The rows below come in pairs that one turn or mirror swaps. Which row does each named row swap with?
Big: [ -1   5   2  -4  -7  -1   4   1   3  -7 -13  11 -14  -1  -4  -6  -7   3
  -7   0  17   4]
tif: [ -5  14  -3  -2   1  -8   9   2   0  15 -12  11  -5  -1   1 -10   4 -11
  -7   0   4  -4]
Gokab: [  0  -5   2 -13 -12  -6  15   1   6   1 -12   6 -16   3  -7  -9  -3  -9
  -4   5   8   1]
buli: [ -9  11  -3   0  -4  -2  18   2   5  -4 -16  12 -10   1  -2 -18  -1  -2
  -8  10 -14   3]
viru: [ -5   7  -1  -5  -3  -3   8   1   3  -4 -10   7  -3   3  -3   9  -8  -4
  -6   0  -8  -6]
bur: [ -7   9   1  -3  -5  -8   8   3   4  -7 -13  12  -1   1  -2 -21  -6  -2
  -7   3 -13   5]
Bitu: [ -5   7  -1  -1  -3  -9  18   1   4   7 -13  12 -17   1  -6 -25  -3  -1
  -5  -1   1  -8]
zufa: [ -8   3  -3  -3  -8  -7  25   4   2  -9 -12  10  -9   2  -6 -19   2  -5
  -6   0   6  -3]
kadum: [ -3   7   0  -3   2  -9  11   3   4  -6 -11  16 -14   0 -11 -12  -6 -10
   1   5 -12   3]
Larom: [ -4  10   0  -4  -5  -9  12   1   1  19 -15  16  -9   1   0  -6  -2  -5
  -5   1   7  -6]
konof: [ -9   5  -9   1  -1  -4   9   8   4  -1 -17  14 -15  -7  -6 -13  -8  -6
  -2   3  -8   6]
kot: [-10   1  -1   4  -2  -4  11   1   5  -7 -19  11 -13  -6  -4 -13  -6  -4
   1   7  -9   6]
gaba: [  6  11  -1  -4  -6  -4   2  -2   2  -1 -14   7 -23  -2  -7  -6  -8  -1
  -8  -2  -1  -2]
bave: [ -1  13  -1  -4  -4  -9  27   1   6  -7 -12  12  -6   1  -3 -17  -7  -3
  -3   1   3   6]
Seme: [ -5  13  -9  -1  -5  -7   7   2  -8  -1 -15  12 -12  -5  -5  -4  -3  -7
  -7   8 -10  -2]
siz: [ -5  10   3 -12 -13  -2   3  -2  -3   1 -11   8 -18   2  -2  -5  -4   1
 -15   9  -2  -7]
Fugi: [ -5  13  -6   0   4 -11  12   7   0  -4 -11  22  -5   4  -3  -6   3  -7
  -1   2   0   4]
bodup: [ -4  17  -8  -5  -2  -9   8   1  -3  -3 -15  11  -8  -1   0   2   1  -4
 -11   2  10  -7]
Nikir: [  1   3  -8  -4  -5  -2  14  -2  11  -8 -19   5 -10  13   0 -11  -5  -6
  -4   2   0  -3]
Gokuf: [-11   5  -6   1  -7 -11   8   5   9  -5 -19  10  -5   8   0 -13   3  -7
   2   1   1   8]
pizu: [ -3  15   3  -9  -8  -6   5   0   3   2 -11  14 -15   3   4 -10 -13   1
 -15   1   1 -10]
Lebev: [-14  10  -2   1  -4  -2   9   2  -3  -6 -13  11  -9 -14 -10  -6  -6  -7
  -7   2  -3  -6]
bul: [-11   0  12  -5  -2  -2   9   0   9   2 -10   4  -8  -3  -2 -16  -1  -4
  -6   0   9   4]
Nes: [ -8   5  -4  -2  -1  -8  22   3   3 -12 -14  11   1  -2  -4 -11  -4  -3
  -5   6  -6  -5]
Gusur: [ -7  13  -3  -4  -7  -7   6   1   7  -9 -14   8 -22   4  -2 -17   7  -6
  -6  -1   3  -7]
zug: [ -7   7   3  -5  -7  -1   9   1   9 -12 -12   7 -27   2  -2 -12  -4   0
  -6   5   0   0]
fel: [  1   8  -1  -2   0  -5  26   3   5  -2 -14  12 -13  -2  -7 -10  -6  -2
  -5  11   1   9]
Nitot: [ -5  12  -1  -5 -12  -8  13   6  -5  -1  -4   6  -8  -5  -5  -1   4  -1
 -12  -5   5  -8]
Ruzu: [  1   6  -2  -8  -6 -12  10  -1  13  -5 -16   8  -8  14  -1  -9   0  -4
  -8  -4  10  -4]
Zin: [  1  10  12 -11  -5  -6  12   1   6   3  -8  15 -13  10   4  -7  -2   4
  -9   1  -1  -3]
Rus: [ -7  11  12  -6   2 -10   8   7   8   7  -5  12  -3   5   0  -8   2   3
  -5  -2  -3  -3]
Gon: [-10   8  -1  -3   0 -12  18   1   3  -4 -11  10 -14   0   7  -4 -10  -3
  -4   6   5 -12]
div: [ -7   5  -1  -7  -9  -7  15   3   3  11 -12   9 -19  -1  -7   4  -7  -3
  -6   2   7  -2]
dodaz: [ -7   9   1  -3  -7  -9  -2   2   4  -5 -13  10  -1  -2  -1   4   5  -3
  -5   5   4   2]
tefum: [ -9   1  10  -3  -9  -6  10   3  11   4 -12   6  -4   0  -4 -14   2   1
   0   0   3   9]
fusi: [ -7   7   2  -1   1  -1  10  -1  12   5 -19  10 -20   1   2 -19 -12   2
  -7   3   1  -2]
bubu: [ -5   1   5  -9  -7  -1  15   0  14   4 -18   0  -8   2  -8 -12  -1  -1
  -6   0  10  -2]
nipum: [  0   9  -1   2  -1  -8  21   3   2   7 -13   8  -9  -3  -3   1   4  -2
  -6  -5  -9   2]
lobig: [-11   7   2  -3  -2  -7  16   3   4  -7 -15  12   2   2  -7  -6   1  -3
  -2  -2 -10 -10]
Kod: [  0  10  -4  -9 -15   0  10   1   9  -3 -17   4 -10   4  -3 -10  -4  -1
  -8  -2   8 -14]
dozok: [  2   7  -2  -6 -10  -3  14   2   0   3 -16  12   3  -1  -4 -14  -9  -2
  -5   7  -5   6]
Romob: [ -3  10   6  -8  -2  -7  14  -4   8  -1 -18  11  -8  13   6  -8  -6   2
 -10   5  10  -4]
tonez: [ -7   8   5  -7  -9  -9   4   7  -1   6  -3   5  -9  -8 -11 -12  -1   0
  -6  -1  -4  -3]
lek: [ -1  12  -2  -6  -9  -7  -1   3   2   3 -13  11 -25   0   2  -2  -1  -4
  -5   5  -1  -7]
duno: [ -2   6   2  -9 -14  -1   5  -1   5   4  -9   6 -18  -2   2 -12 -11   1
 -12   0   1 -10]
virak: [  2  13   6 -13  -9 -13  10  -1  -6  -2  -7   9  -7   1  -4  -1  -3   0
  -9  -3   5  -2]
Dat: [  1   5   0  -2  -7  -7  10   2   0 -13 -15   8 -11   0  -8 -16   7 -10
  -3  -4  -1   3]
Tato: [ -1   4  -2  -5  -6  -5  10   1   4   9 -18   9  -1   0  -4 -21 -10  -1
  -7   5   9  -1]
Pige: [ -4  11  -3  -4  -4  -8  -5   2   2  11 -14  12  -9   1   3 -11   4  -5
  -6   9   0  -2]
Gav: [  1  11  -2 -10 -11  -6   8   2   5  -7 -10   3 -13   4   2  -4   0   3
 -13   0   6 -13]
lok: [ -6  10   1  -7   0 -10  15   4   4  12 -15   9  -1   2  -7  -2   6  -6
  -5   0  -4  -7]
Reru: [ -8   8  -4   2   0  -4  15  -2  12  -5 -22  17 -10   3   4  -8  -4  -3
  -5   7  11  -2]
rize: [ -3   7  -6  -2 -10 -13   6   4   2  -9 -13  -3  -3  -3   3 -10   0  -1
  -1   4   0   2]
Luv: [ -6   9   1  -8  -4 -10  -5   5   1   6 -10  10  -6  -1  -4  -9  -1  -6
  -4   7 -11   1]
medup: [ -7   1  -2   0  -6 -11  16   3   6   2 -17   5 -12   6  -8 -10   7  -3
   0   0  -4  11]
puzib: [  5   9   5 -10  -6 -12   8   1  -5   0 -10   8 -15   3  -7   1   4   0
  -9   6   2   4]
tuzom: [ -6   5   0  -7  -4  -7  -3   4   2   0 -13  12 -26   2  -2  -6  -2  -1
  -7  -3  -1  -3]
Nupof: [-11   6   1  -4  -1  -6  13   3   9 -17 -15   8  -5   0  -3 -11   0  -2
  -4   5   8   5]
defeb: [ -6   8  -1  -2  -2  -9  15   3   6  -2 -12  10   6  -3  -7   2 -10  -4
  -6  -3   0  -1]
kov: [ -2  13   2  -3  -4  -1  15   4   0  -4  -8  15 -17  -7  -5  -1  -7 -10
  -9  -3   5  -9]
tas: [ -8   6  -1  -1  -4  -9  13   2   2   0 -11  12  -5   0  -1 -19   1  -6
  -4   1 -18  -1]
goboz: [-13   9   0  -2  -7  -5   6   3   3   5 -14  12 -12   0   1   5 -10   0
  -6  -2   9  -5]
furo: [-13   3   8   1   2   0   6   0  11   3 -15  13 -12  -4   2 -15  -7   2
  -5   8   1   2]
reg: [ -4  13   0  -6  -6  -7  10   4   4  -1 -13   8  10   1  -1  -3  -4  -2
  -5   8  -2   5]

bodup swaps with Nupof
furo swaps with Pige
konof swaps with tuzom
Gav swaps with Nes
rize swaps with Gon
pizu swaps with bur
Fugi swaps with Big
bul swaps with tif
dodaz swaps with Reru
Bitu swaps with tonez

The rows below come in pairs that one turn or mirror swaps. Which row does each named row swap with?
gemid: [ 9 -2  5 -3  7  3  9 -3 -8  3  9 -8 -5 10  6 -6]
purot: [  8 -10  -3   1  -3   7   5  -4  -1  -5   7   3   0  11  -1   3]
Karar: [  4  -6  -2   8  -3  -1   7  -9  -5  -3   5  -3 -10  -8  -1   2]
Fefu: [ 5 -3 -6  4  0  1  8 -5 -7 -9  4 -3 -6 -8  6  5]
moze: [ -6  -2  -6   7   2   3   5   8  -5   3   8  -7 -13  11  -8  -7]
neneb: [-3  7 -5  1 -6  8  2  0 -7  0 -4  8 -4  2 -6 -3]
Makan: [-4  8 -1 -6  1 11  9 -3 -3  1 -8 -2  2  5  2  4]
Zit: [ -3  -1  -4  10  -1   2   2   6  -5   2   7  -4 -12  11 -10  -7]
Ref: [ 1  2  0  9  2 -6 -2 -5 -7  3  1 -9 -7 14 -7  2]
zaru: [11 -4  4 -3  7  4  8 -2 -7  2 10 -7 -7 10  6 -2]
tereg: [  3   3   5   2   5  -7   6 -10 -10   0  -4  -6  -2   6  -2   6]
dizi: [ 11   1  -7  -2   1   5  16  -8  -9   6   4  -9 -12   4  -1   1]
Vade: [-3  7  1 -5  1  9  7 -3 -5  3 -9 -4  2  5  4  6]
dimeb: [ -6  -1   1   8   6   1   7   5  -4   2   4 -17  -9   9   0  -2]
Tiris: [ -5  -1  -1   8   8   2   7   3  -3   2   3 -18  -8  10  -1   0]
revuz: [13 -9  2 -1  3  5  7 -4 -3  1  9 -1 -5 11  3  2]
zodi: [ 1  8  2 -4  3  3  5 -8 -9 -1 -9 -4 -3  5  0  9]
lut: [  0  -2  -3   9   5   5   8   1 -10   1   2 -18 -11  15   1   5]
mif: [-2  9 -1 -2 -4  6  3 -1 -7 -2 -6  6 -2  1 -4 -4]
pupu: [  9   1   1   5   2   1  10  -3   1   0  10 -14  -5  12   7  -1]
Fepe: [ -6   1   2   9   3  -3   6   6   0   1   5 -15  -6   7  -2  -4]
Mubi: [ -1   3 -11   6  -6  10   3  -3  -9   2  -7  -2  -5   8  -3  11]
sezi: [ -3   6   1  -2  -3   6   3   1  -8   5  -2   3   0   0  -2 -10]
Keped: [-4  6 -2 -3 -1 13  9 -2  1  3 -6  0 -1  5  2  2]
kuzu: [-3  9 -2 -1 -5  8  4  0 -8  2 -4  5  1  0 -4 -4]
Vegez: [ -2  -9  -5  -6  -5  -2   1   5 -10   2   7   1  -4   8  -5   2]
tob: [ 2  3 -4 -7 -2  2 10 -4  1 -2  0 -4 -7  0 10  9]
tad: [ 5  1 -5 -3  4  6 11 -1 -9 -9  4 -6 -7 -6  7  5]
nuler: [  8 -10  -3   0   2   8   7  -7  -1  -3  10   2  -3  12   3   2]
dogi: [  4   0  -8  -5  -1  -7   7  -1 -13  -6   7  -6  -2   9   6   2]
mimo: [ -3  -2  -2  12   0  -1   0   2  -4   3   6  -5  -9  11 -11  -5]
Fefo: [  2   1  -9   7   0   9   9 -11 -12   2   4  -2  -4   0  -8  -7]
zolop: [ -5  -1  -8   3   3   7   5  10  -3  -1   7  -6 -10   7  -8  -7]
Vavo: [ 3  2 -7 -6  3  8 12  2 -8 -7  3 -7 -7 -5  7  5]
Tenel: [ -3  -3  -5   8   1   6   5   8  -5   1   6  -8 -15  12  -6  -8]
disik: [-4  5 -7  5 -8 10  1 -1 -5  1 -5  6 -2  4 -5  2]
fufo: [ 1 -5 -9  7  1  9 11 -1 -9  0 -3 -9 -8 13  3 12]
Ziti: [ 4 -5  0  5 -3 -1  9 -5 -7 -4  5 -5 -7 -9  1  4]

purot swaps with Karar
zaru swaps with tad
gemid swaps with Vavo
zolop swaps with sezi
tob swaps with pupu

